One hidden turn or mirror swaps the rows below in pairs. Which row is each named row swapped with?
godis: -0.28; 2.03; -1.23; -0.67; -1.92; -2.29; -1.58; 0.04; 1.08; -0.18; -1.45; 3.50; 1.22; 1.47; 1.24; -0.42; 2.17
fino: -0.98; 0.76; -2.49; 1.20; -0.51; 0.76; -1.79; -0.11; -0.24; -1.98; 4.84; 0.63; 1.25; 0.24; -0.91; -2.26; 2.79
Biz: 0.18; -0.28; -1.98; -0.43; 0.54; -0.14; -0.83; -0.44; 2.31; -2.18; -0.04; 2.24; -0.21; -0.61; 1.75; 1.63; -2.05
disaf: -0.54; 2.57; -0.66; -1.56; -0.94; -2.72; 0.61; 2.65; 1.26; -2.29; 2.63; -0.19; -0.89; -0.68; -0.98; 0.46; 1.45
gubeg: 0.03; 1.82; -2.73; -1.10; -0.88; -0.37; 0.01; 0.28; -0.13; -1.40; 2.32; -3.24; -0.84; 0.40; 1.25; -1.80; -1.64
nezub: -0.39; -0.85; -2.05; -0.42; -0.13; -0.19; -0.45; -0.43; 1.77; -2.26; 0.30; 1.78; 0.22; -0.56; 2.02; 1.59; -2.51
vimag: 0.12; 0.68; -3.31; 1.63; 1.95; 1.34; -1.51; 2.25; 0.53; -2.04; 3.36; -0.23; -0.77; 1.09; 0.19; -0.47; 1.43
sodiv: 0.00; 2.12; -0.07; 1.38; -2.83; -1.36; -1.58; -1.35; -0.03; 0.51; 2.51; -0.08; 3.47; -1.25; 0.17; 1.05; 0.23
mep: -0.14; 1.72; -2.76; -0.75; -1.26; 0.05; -0.86; 0.31; 0.41; -1.23; 1.40; -2.82; -1.57; 0.58; 1.52; -2.50; -1.61
Zel: -1.28; 1.43; 0.29; 3.25; 1.32; -1.10; -1.27; -1.56; 2.55; 0.26; 2.64; -0.08; 0.47; 1.94; 1.44; 0.55; 0.98
ripev: -0.91; 0.56; -0.75; -0.81; -0.92; -0.83; -0.81; 2.13; 0.46; -2.91; 3.55; 1.25; 0.19; -0.30; -2.30; -1.32; 2.26
Baper: 0.77; 1.80; -1.94; 1.56; 2.57; -0.01; -1.14; 2.86; 1.74; -0.96; 2.32; -0.07; 2.11; 2.17; 1.13; 0.07; 2.27
roru: 0.29; 1.68; -1.47; 0.25; -3.73; -1.41; -0.65; -0.68; -0.40; -0.99; 3.36; -0.26; 1.17; -2.65; -0.04; 0.86; -0.34
boku: 1.80; 5.00; -1.71; 1.55; -0.24; -0.49; -1.96; -1.66; 2.09; -1.02; 2.73; 0.44; 0.23; 2.05; 1.46; -0.26; 2.80
geg: 0.16; 1.72; -1.65; -0.14; -2.05; -1.79; -2.29; 0.71; 0.84; 0.20; -1.69; 2.97; 1.40; 1.95; 1.97; -0.55; 1.18
bamev: 2.00; 2.99; -0.71; 0.38; 0.63; -0.58; -1.48; -1.92; 3.37; -1.90; 1.42; 1.89; -1.81; 0.42; 0.53; 1.31; -0.37
mobu: -0.24; 1.90; -1.19; -0.51; -2.12; -2.26; -1.45; -0.70; 1.09; -0.13; -0.41; 3.83; 1.32; 1.93; 1.40; 0.07; 2.61
mol: -0.65; -1.96; -1.66; -0.82; 0.39; 1.25; -2.79; -0.74; 1.27; 1.73; 2.68; 0.02; 1.14; 0.36; 1.14; 0.19; 1.56
Fif: 1.83; 4.64; -1.99; 1.23; -0.10; -1.04; -1.59; -2.32; 2.24; -1.13; 2.61; 0.08; -0.05; 2.40; 0.76; -0.38; 2.70
Bip: -0.14; 2.03; -1.52; -0.21; -1.33; -1.05; -2.15; 1.08; 0.49; 0.36; -1.88; -0.13; 0.17; 2.01; 1.48; -2.59; -0.38
laruz: -0.86; -1.16; -2.59; 0.76; -0.57; -0.02; -1.31; 0.01; 0.93; -2.16; 0.08; 1.63; 0.44; -0.35; 2.26; 0.83; -2.40
dola: -0.25; 1.47; -1.11; 0.08; -1.68; -2.26; 0.94; 0.24; -0.43; 2.14; 2.48; -0.34; -1.05; 1.29; -0.13; -0.73; -1.28
Zined: 0.11; 1.48; -2.15; 1.22; 2.25; 0.08; -1.51; 3.59; 1.72; -0.91; 2.07; 0.30; 1.91; 1.74; 0.78; 0.64; 1.91
zova: -0.13; -0.79; -2.06; 0.00; 0.02; 0.69; -3.22; -0.84; 1.34; 1.19; 3.10; -0.32; 2.31; 0.63; 2.15; 0.23; 3.19
bir: 0.62; 0.10; -1.47; -0.59; -0.14; -0.69; -1.35; -0.90; 2.89; -2.40; 0.28; 2.14; -1.24; -0.60; 1.68; 1.81; -1.61
Rebip: -0.37; -1.76; -1.22; -1.06; -0.31; 0.91; -2.52; -1.64; 0.88; 1.65; 3.42; -0.05; 0.46; 0.03; 0.42; 0.00; 1.26
gega: 0.35; 4.17; -0.88; -1.30; -0.93; -3.31; 0.42; 1.49; 1.03; -1.46; 2.01; -2.07; 1.14; 0.26; 0.88; 0.45; 2.66
silu: -0.10; 1.63; -3.02; -0.36; -0.79; -0.20; -0.85; 0.11; 0.39; -1.36; 1.06; -3.04; -1.18; 1.06; 0.97; -2.37; -1.65
zutol: -0.36; 1.86; -1.72; 0.02; -1.52; -1.66; -1.83; 1.05; 0.95; 0.18; -2.16; 1.68; 1.66; 2.36; 1.89; -1.66; 0.89
Ditap: 0.27; 1.71; -1.56; -1.12; -2.30; -2.89; -1.05; -1.18; 1.52; 0.02; 0.54; 3.48; 0.81; 1.53; 1.67; 0.90; 2.85
fen: 1.25; 1.51; -1.28; -0.82; 1.47; -0.71; -0.11; 2.16; 1.86; -1.11; 2.88; -0.50; 4.35; 0.81; 0.79; 1.08; 1.19
Dut: -0.17; 2.39; -0.78; -1.33; -1.04; -2.56; 0.87; 2.44; 0.63; -2.48; 2.72; -0.72; -1.40; -0.77; -1.02; -0.34; 1.07
moput: 0.66; 1.16; -2.94; -2.40; -1.26; -0.92; -0.02; -0.24; 0.09; -1.45; 3.49; -3.05; 1.40; -0.07; 1.79; -0.54; -0.81
vog: -0.06; 2.51; -0.24; 0.94; -3.34; -1.98; -1.04; -1.08; -0.06; -0.02; 2.53; 0.71; 2.32; -2.06; -0.34; 1.25; 0.01
moli: 0.77; 1.97; -2.03; -1.78; -0.44; -1.59; 0.69; -0.34; 1.07; -0.82; 4.12; -2.40; 3.60; -0.37; 1.46; 0.09; 0.67
lebug: 1.17; 4.41; -1.71; 1.54; 0.01; -0.29; -1.85; -1.72; 1.54; -1.09; 3.48; 0.03; 0.47; 2.16; 1.00; -0.70; 3.46
Lozo: 1.24; 1.17; -1.32; -0.38; 0.32; -0.55; -0.84; -1.36; 3.02; -2.39; 1.08; 2.64; -1.79; -0.26; 0.80; 1.45; -1.40
Fim: 0.19; 2.49; -2.39; 1.68; -0.99; 0.19; -2.73; -1.31; 0.27; -2.38; 4.45; 0.70; 1.69; 1.53; 0.49; -0.95; 3.68

Rebip is swapped with sodiv
moli is swapped with fino
nezub is swapped with mobu
laruz is swapped with Ditap
Zined is swapped with disaf
zutol is swapped with Lozo
roru is swapped with zova
moput is swapped with Fim
godis is swapped with Biz

